Named turns come first, each shown by rows before and after it. Which turns, in which order, take the first row of each pair that follows to the second? Write the first one first, as in the answered first pair.
zule (before -> after):
[ 1 -4 -4  7  7 -3  0  6 -1  1 -4] -> [ 2 -4 -4  6  6 -7  0  5  0 -1 -1]
[  6 -17   3   2   7  -8  14   1 -17 -12 -18] -> [  6 -12   1   5   5 -16  13   0 -22 -11  -7]
[ -2  -6   1  -4   3   1   0 -12   7   9   8] -> [ -3  -6   6  -5   3   2  -1 -12  10   8   3]
[ -9  10  -7   0 -15   6   0   2   0   2  23] -> [-11   5  -6   0 -14  18   1  -1   6   0  16]
poro (before -> after):
[  4   0  -8   5   4  13   7 -13   0  -9   1] -> [  8  -3  -6   6   7   3  11  -7 -10 -12  -8]
[ 10  -2  11   2   1 -15  -5  -1   0  -3  -5] -> [ 7  0 12  0  1 -9 -8 -2  8  4 -3]
[ -9   8  -7   7 -11  -7 -12   1   4   3   8] -> [ -5   8  -7   8 -12  -8  -7   1  -2  -1  11]
mit (before -> after):
[-13   4   3 -10   7 -14  -6  -4  14   3  -1] -> [-7  2  0 -9  1 12 -8  5 20  1  7]
[ -7   2 -15   2   8   0  11 -18 -12   1   1] -> [-10  -4  -8  -2  12   6   6 -13  -3   3 -12]
[ 17   0   0  -2 -11  21   0  16   3  -4  19] -> [  7   4   1   0  -3 -31   4  -1 -16   0  14]
[ -9   0   5  -3   4   0  -8  -3  14   9 -10] -> [ 0  6 -4 -1 -5 14 -6  1 13 -2 13]
Lenur (before -> after):
[ -3   6   1  -4   0  -1 -10   1   8   8  11] -> [ 3  5 -1  3 -2 -8  0  0 -4  2 13]
[ 7 -4 -1 -2 -8 11  1 10  0 -2  9] -> [  7  -3  -5   4   0   4  11  -4 -10 -11   0]
[ 16  -6   4 -12  -2   9  -2  -7  -3  -3   5] -> [ 16  -6   1  -9   1   8   1 -10  -3  -6   4]
[-11   6   3  -1   6   0  -1  -7  13   7  -9] -> [-1  9  8 -1 -6  2 -2 13 10  6  8]
begi (before -> after):
[ -2   5  -9   3   1   3   2 -12   1  -4   8] -> [ 2 -5  2 -1  1 12 -1  5  4 -1 -6]
[  2  -6   4   3  -8   1  -3   9 -11   7   6] -> [-3  1 -2  4 -6  3 -1 -5 -9  3 15]
[ 2  1  3 -4  4 -8  2  6 -7  0 -5] -> [ -3   9  -6  -5   6  -2  -2 -10  -1   2   5]
[-14   2  -1  -7   5  -5  -8 -15   9  12 -10] -> [ -8  -3   8  -4   2  -9  -5   0   6  11 -22]
Now pairs of rows:
Each pair is 2 to 3 turns apart.
[ -3  -6  -2  -2  11  -8  -8 -20   2   3  -9] -> [ 10 -13  -6   5   4   5   5 -11  -8 -11  -2]
mit, poro, poro
[-12   0   6 -10   1 -11 -13  -6   8   3   2] -> [ -2  -3  -7  -2   1  -6   5 -13 -13 -16   3]
mit, Lenur, Lenur
[ 0  0 -3  3  6  0  8 -5 -9 -5 -3] -> [ 0  6 -2 -1 -1 -7  2  2 -5  1 12]
Lenur, Lenur, mit
[ 13 -13   2   7  -6  11   1  20  -5  -5   6] -> [-10  -3  -5   2   6  10 -14 -10  19   7   2]
begi, Lenur, Lenur
[ -6  12  -5   1   4   5 -16 -14  17   2  12] -> [ -6  -1   9  -2   5   9 -18   2  21   9  -5]
Lenur, mit, mit
[-12  12  -5  -9  -2   6   6 -11   8   4   0] -> [  0   2  -6   0  -4   4  19  -3 -10  -7  -5]
begi, mit, Lenur
